One turning vector, and how many steps it has turned:
The counts run from 0 to 632.
[-19  26   0   5 -11  37  12 -34  -6  -8  11  12 -16   0   1  -9  -6  21
 -13  23 -22 -21 -16  14 -17  -4 -16  10  13 -16  -5 -18  19 -34  17  25
   7   9  23 -16  23  13  36   7 -31 -29 -16  21   1 -12   4  12   3   8
   0   8 -21  -5  13  -9  -1 -10]
526
[-18 -10 -11   9  22   7  23 -16  24   7  -1   4  13  11   6  -1  14 -29
   7   1  12 -37 -24   4  23  -7  -9  17  18   3  27 -11  24 -17   2   9
  -9  20  -8   2  -1  12  32  15 -22   6  22  24  32  -3  16  -5  30   2
  -3  22   7 -14  24  18   4   1]
20
[-14 -10  17  -5   9  -3  -2  11  34  31 -14   4  -8   4   7  -9   6  -1
  11  -1  35 -13 -15   2  16  20 -16   8  -1  27  22  13 -10  20 -19   3
 -19   0 -21  -6 -14   0  19  22 -11  13  36  28  20  38   1 -30  14 -10
 -15   7   8 -22  -1   5 -22  12]
117
[-30   6  -2   2  -1  14  22 -39   8 -13  -5  25 -14   4  -6  -5  17   7
  13 -20 -28 -28  -4   7 -15  -4 -11   5  25  -4   7 -26  32 -28   7  19
  11   9  -1 -23  28   1  26  16 -25 -33   4  18   7  -7   4   0  26  19
   2  12   4  -5  16  20   4 -12]
13
[ -7  25  12  -2 -10  17  -6  -2  -8  -4 -10 -27  -3   9   1 -21   6 -36
   9  -2 -14  14  -3  -6  30 -15  26  -2  24  18 -30  29  16  16   1 -13
  28  37  -5 -13   3  12   9  26 -20 -18 -16  15  -3   6   7 -26  32 -14
   8   9  13  -8  20  24  -1   5]
491
[  0 -26   9  -9 -12   4  -5 -11 -16   2 -13  12  -5 -12  11  15 -23  47
  -6  -9  -7   9  19  -6 -17  13   4  -5 -26  14  -7 -30  -4  25  11  -1
 -21 -32   0   7 -11   8   9  -2  18   5  15 -42 -32 -12 -13   8 -31  -9
  -8  -3  33  -8 -14  -8  13   7]
512
[ -1 -40 -18 -13   0  -7  -4  -9   5 -10 -12  -2  14  28  -4  17  30  -8
  -3 -11  20  -5  -4   2  41  33 -10  12  -7   8   8  18  -1   8  13 -16
  -4  -9 -19  -1 -41 -15  29  10  11  24   5  -6  16  -9  35 -20   1  -5
  20 -11   3  -9   6   4  21  38]
455
[ -6  -5  -7   6 -29 -18   1  -4 -27 -13  -4  -2 -17  15 -25  11 -12 -17
 -16   4  15  25 -12   0  21 -14   5  19 -34  19 -21  -1 -17  30  18 -19
   7 -12  38  -1 -29 -25  -7   9  13  30 -26 -39  -9 -27  12 -10   0  -3
  15   3  13   2  -3  -7 -18  -2]
225
[ -5  13  11  -3  12  23   6  -9  10 -13  -7 -11  10   9   2  -6  10 -46
  15  -5 -19  -9   2  -1  21 -27  38   1  35   4  -4  -1  20  -2   6 -12
  27  13  -6 -10  -3  26   3  16 -19 -12   0  16  10  -2  30  -4  24  -6
  -6  23  26   0  24  42  14   5]
162
[ -1  -6  -7  10   5  14  21   3  -1  -3 -10 -14  13  12  11   6  11 -39
  17 -21   7  -8  -6   6  25 -29  16  17  16  20 -15 -10  28   6   3  -5
  15  29 -14   7  -5   5   9   3  -7  16  13 -12   6 -24  18 -11  43  -7
   6  20  39  -9  17  37   6  -6]
590
[ -2 -24  -3 -18   1   8 -14 -12   5  -4   1  12   5  15  -8  18  -3  44
 -14  12  -6  -5  16  -2  -5  31  -4   3  -8  -5  20  -9 -26   3  18  -5
 -11 -56  14 -15 -39  14   7 -12   2   7  13  -1   6   9  17  19 -48  -4
 -15   4   1  -5  -7 -11  15  20]
275
[ 25   7   9   2   2  10  -7   7 -26   1  37   5  -9   1  15  -6 -23   0
 -23  47  24   5 -23  -1 -19  32  -8   6  -8 -25 -24  17  -3 -13 -12   7
   9  22  13  10   6   8 -19 -24   1  19 -20  -4 -16 -20  -3 -11  -7   8
   1  -9 -30  11   0 -11 -30  -8]
474
[-19  19  13   2 -16  33  -1 -24  -7  -6   2  23 -24  -2  -4  -6 -12  54
  -8  -3 -31  -9  12  17 -44  11 -22  -5  10  -5 -11 -26   2 -19   4  17
   4 -19  20 -28  14   6   1   2 -18 -30 -10   4   1   5  -6  17  -8   8
 -12   8  -4  -2  -8 -11  -5 -16]
523
[ -5 -35   3  -5   6  -1 -12   2   6   7 -18  16   9   8  10  22  -6  37
  -1  -9  12 -10  10  -5   3  15  -3   7 -13  15  24 -19  -9  23   7   2
 -29 -45 -14  -4 -38  13  16   4  13  16  42 -14   0  14   9   6 -34  -9
  -8   9  31 -15  -7  -3   8  11]
270
[  8   7  20 -20  13   5  -7 -10  -5 -18  27  -4  -4  -5  18 -14   2  -7
   4  29 -13  10  12  -6 -29  24  32 -16  19 -33 -17  22   9 -11  -2   1
  27  28   2  -2  30  29 -18  -2  -5 -26  -5  17 -28   3   2 -14 -10   9
   4  -3 -26  20  -1  19   2   9]
574
[-11 -52 -14 -10  -7 -25  -2 -17  -1 -23 -10  20  -7  19 -26  25  20  11
  -1  -9  13   6  14   4   5  26 -13   0 -22   3  12   3 -20  19  15 -10
  -2 -39   7  -9 -28 -29  -5   1  23  26   3 -24   4  -9  23 -14 -23  15
  15 -10   3   8 -11  -5  -2  19]
36
[ 11   3  35 -12  10  -1  11  15   8   7  18   7  -9 -18  30 -22   5  -2
   5   6  23   4   5   2 -29  27  12 -19  17  -8 -19  22   9   5 -33   4
  28  43 -24  -6  32  17 -28  -1  -1 -15   6  15 -19  17 -15 -31  16   6
  -3  -8 -20   9  -4  29 -19  -3]
58
[ 11 -12  -4  16   3  20   1   9 -22   6   1 -19   6  14   4  11 -27 -27
  -3  -7   2  10 -10  -5  28 -25  13  23  -8  22 -13 -19  13  22  11 -16
   0  -1   7  14 -37   6  15  -9   8  45   3 -30  -5 -30  13   4   7 -21
  -2  16  45 -21  17  10   4  -3]
79
[-11  22   7   0  17  27   5 -10  26  21  13  10   1   2  15 -17  -6   3
  -7  24  12 -37 -27  10  -4  11 -13   9  21  -8  20  -5  15 -30  -5  25
  -7  18  -1  -8  16  21  24   7 -33 -18  17  38  20  19   9   0  14   4
 -23  19 -18 -17  22   5  -9  -7]
533
[ -9   3   9 -19   1   0   9 -33   7 -21   0   0  -4  -4  12 -16  24 -24
  21  13 -21  -1  11  -8  -8  -4  41 -10  22 -13  -9  11  34  -7   1   5
  18  33  -2  -8  42  25  14  21  -5 -35   3  12 -24   3  -1 -24   9  10
  11   1   2  15   6  36  14   6]
155
[-16   2  19  -2   5 -20   9  -4 -12  -7  18  31 -23  -9   1   1 -25  15
   3  32  15  12  -5  -6 -44   6   4   4 -19 -12  -5 -20 -16   2  -7  12
   2  -8  37  10  19   8 -37 -11   8   7   1  -6 -20  -7 -12  -1 -20  16
  -3  13  -3  18 -21  -1 -35 -26]
141
[-22   4   8  11   0  23  29 -26   8 -17  -4  25 -21   1   3   1  26  15
   9 -26 -15 -28  -4  20 -33  -1 -10   3  26 -10  -3 -31  36 -32  -4  15
  20  19   0 -17  23   8   5   3 -17 -21   9  14  11 -11   4   0  29  23
  -3   5  -9  -5   6  22   2 -20]
436
[-15  38  19  -2  -6  39  -9  -6   3   0  -7  -8  -7   7   4 -25  -2   6
   5   3 -30  -1  11   5  -2 -17  19 -10  33  11  -8  -2  13  -7   0  -5
  28  13   2 -16  17  33   4  16 -31 -35  -3  28   2  22   3   2  18  -6
 -20  18  10  -9  25  32   8  -2]
251
[ 25 -32   0  -7  -3  26 -23  13 -24   1   1  -3  17  18  12  18  -9  29
 -17  -4  -7   4  17  -3  -4  35   1  -7   1   2  -6  -5  -8  21   5 -12
  -7 -31 -12  -3 -49  16   6 -14  15  22  11 -22 -11 -14  20  13 -38 -15
  -4  -6  15 -17   9  -7  22  21]
604
[  8 -33 -17 -15   4   2 -19   4   2 -11  -3  -8  17  29  -6  21  22 -10
 -13  -7  19  -3  -7   1  39  34  -7  10   6   0   9  25  -9  13  14 -21
   3 -17 -11  -3 -51  -8  15   3  -2  25   3  -1  16  -3  34 -14 -15  -7
   9  -7  -2 -13  14   3  13  36]
456
[-10  -9  -9 -16   0 -11 -21  -7   5  -3  -7  -4  -2  25 -19   5  -4  -8
  -3  25   8  15  -1 -10  37  11   8   6 -12  10  14  28 -40  21  22 -21
  -1 -37  19  -7 -48  -7  13  19   0  25  -9   5   6  15  32 -21 -33 -14
  -2   2   8  -6   1 -14  -7  26]
127
[ 10  -5  24  -7 -14  21  -4  -7 -17 -10   8  12 -19 -14  18  -5   3  44
  -5 -17 -22   3  28   4 -50  23   4 -22  14 -12 -29  -3  16   0  -6  -2
  19  12 -13 -14  24  14 -18 -13  15 -33  -2 -13 -31 -11 -17  -6  -3   2
  -1 -20  -1   6  -7  14   9  -3]
335
[ -7   6   1  11  16  33  20 -18   7  -2  11   8   6  12   8   2  19 -12
   2  -3  -9 -34 -18  15 -11   2  -6   4  34 -13   2 -13  34 -38   1  18
  16  25  -1  -8  18  20  14  -1 -28 -12   3  28  15 -13  15   8  25   8
  -8  14 -13  -7  26  18   6 -11]
438
[-10   6 -12   3 -26  10 -12 -23 -22 -12  11   4 -18  17 -21   7 -18  24
 -29  23  -5  -2 -17  11   3  20 -21  21 -16 -10 -12   0 -16  -4  27  -7
  -1 -22  34 -12 -20 -19  26   1  -5   8 -34 -11   4 -27  13  -2 -26   5
  16  -6 -15   2   1 -40 -15   3]
373
[ 13   7  14   3 -16   6  -8  19 -23   5   9   2 -15   6  -2   2 -40   1
 -13  25  20  26  -7  -2  -8  -3   7  14 -26   8 -17  -3 -34  24   3 -16
  15 -23  29   5 -28  -1 -36 -15   8  31 -19 -22 -10 -11  13   7 -23  -9
 -10  12  10   4  -5  -3 -30 -16]
228
[ 15 -33  -4   5  11  11  15   5 -10  11 -11 -12  19  10  18  17  -3 -27
   8 -24   9  -1  -9  -1  25 -10  11  17  -2  14  -5 -17  32  17   9  -9
 -14  11 -16  25 -28   8  25  -7  14  35  23 -27   0 -30   8   5  10 -13
   0   9  40 -15  10  12  16  11]
596
